In the data rows, 128 means zero.
Here are some points:
[125 123 133 120 122 160 137 125 100 146 143 145 121 136 120 101 104 113 135 103 145 126 155 106]
[141 111 161 119 111 152 161 109 127  97 110 143 155 120 117 131 105 127 135 107 155 138 125 141]
[158 112 138 164 159  88 121 125 144 120 103 120 107 124 147 136 161 156 140 154  99 155 100 129]
[136 146  91 132 135 116 122 129 140 145 145 115 122  99 155 129 132 120 128 149 127 120 116 145]
[114 154 144 101  96 134 131 135 108 122 119 134 156 184 134 139  92 178 141 139 153 136  89 154]
[153 112 142 153 160 104 119 124 140 128  99 122 113 123 142 132 154 156 136 150 103 154 104 129]
[111 130 119 123 126 107  89 139 121 150 137 128 120 160 116 121 145 156 138 146 111 136 108 116]
[142  99 180 118 116 129 135 100 125 125 115 120 148 136 126 121 133 121 140 134 116 155 138 101]
[140 180  64 128 131 108 118 129 152 154 165 109 116  83 181 128 127 111 126 160 151 115 108 166]
[114 166 140 103  89 115 123 133 114 129 112 123 154 193 147 153 106 184 140 152 139 134  91 148]
[128 122 129 123 120 124 132 127 110 121 124 141 133 131 115 141 118 127 127 140 119 126 114 139]
Then 19 other points, each followed by its number:
[132  84  99 149 133 112 146 136 131 109 105 104 114  84 137 161 143  73  96 160  62 103 152 101] 0
[125 130 112 124 144 156 128 127 111 132 152 128 105 113 131 124 121 124 119 122 126 109 152 125] 1
[167 106 142 171 177  76 105 130 151 125  86 122  94 121 149 136 177 165 144 167  83 158  97 133] 2
[114 153 133 109 102 126 127 131 118 128 119 131 148 168 134 142 108 158 137 140 141 130  97 145] 3
[124 144 182 107  89 140 157 136 162 101 146 109 180 122 135 137 123 102  87 110 152 139 178 114] 4
[108 151 164 108  83 135 145 135 167 115 142 101 175 124 136 130 136  90  87 102 148 129 185 109] 5
[139 159  98 129 129 115 125 121 144 147 149 111 128  97 161 132 131 118 129 149 136 126 119 150] 6
[ 68  98  78 118 134 133  80 127 127 172 145 112  95 133  96 108 168 103 116 146  58 112 123  76] 7
[141 102 145 127 108 163 156 120  98 116 123 137 156 134 109 123 103 147 133  90 158 145 150 110] 8
[ 96 115 104 119 130 131  99 125 128 155 139 116 111 128 111 111 154 111 123 140  92 122 130  96] 9
[130  93  95 152 141 114 126 165 123 123 119 149 112 126  96 127 127 114 121 113 122 110 128 124] 10
[109 129 138 125 134 122 109 111 100  76 116 154 131 151  77 163 132 117 138 126 123 116 101 148] 11
[120 118 132 129 133 170 134 138  98 147 138 146  98 133 119  97 106 111 124  83 147 123 174 104] 12
[129 137 118 138 147 137 127 135 129 129 124 133 120 123 131 119 123 147 123 122 129 122 122 137] 13
[130 110 112 132 136 124 127 134 128 115 133 133 113 115 113 135 131 122 121 139 118 117 118 133] 14
[128 123 148 118 110 153 149 116 130 114 119 136 148 127 122 126 112 127 136 104 153 135 134 134] 15
[ 85 127 141 131 138 103  85 166 122 163 104 145 121 212  96  94 143 154 131 117 115 135 110  97] 16
[126 137 151 115 100 132 147 127 146 118 136 117 160 124 131 134 124 111 110 119 140 135 155 120] 17
[ 85 140  79 125 146 135  97 133 113 145 117 146 114 150 106 110 129 138 142 110 116  96 104 121] 18
Which of these numbered points is nearest to each point below by angle, seen from the average point of the first points? Its number follows each.
[ 55 255 140  25  72 162 126  72  92  81 185 241 222 212  10  78  35 164 215   0 255  85  35 250] > 3
[139 188  88 130 141 103 115 124 153 150 154 107 118  85 185 135 131 123 125 158 131 112 111 170] > 6
[142 160  98 132 136 105 124 138 152 146 145 111 119  94 164 133 130 114 127 147 133 121 119 158] > 6
[136 222  56 128 139 102 122 120 168 161 174  93 129  60 194 135 132 121 130 166 141 109 107 181] > 6
[109 133 153 131 150 106  95 152 124 160 107 143 115 186 106 103 142 153 136 125 103 137 118 117] > 16
[126 124 133 128 122 136 131 128 114 141 135 135 120 134 120 112 119 115 131 112 136 131 148 114] > 12
[138 161 101 131 133 113 129 132 156 139 145 100 124  96 171 138 133 117 121 154 135 124 120 158] > 6
[134 169  87 130 138 109 120 134 151 154 148 110 120 100 172 130 133 129 130 149 137 122 108 155] > 6
[131 163  99 125 130 118 123 130 145 143 149 111 130 101 154 132 129 110 127 141 141 124 121 144] > 6
[119 130 141 126 128 121 118 135 125 137 120 137 130 150 120 120 129 139 131 126 120 129 123 126] > 16
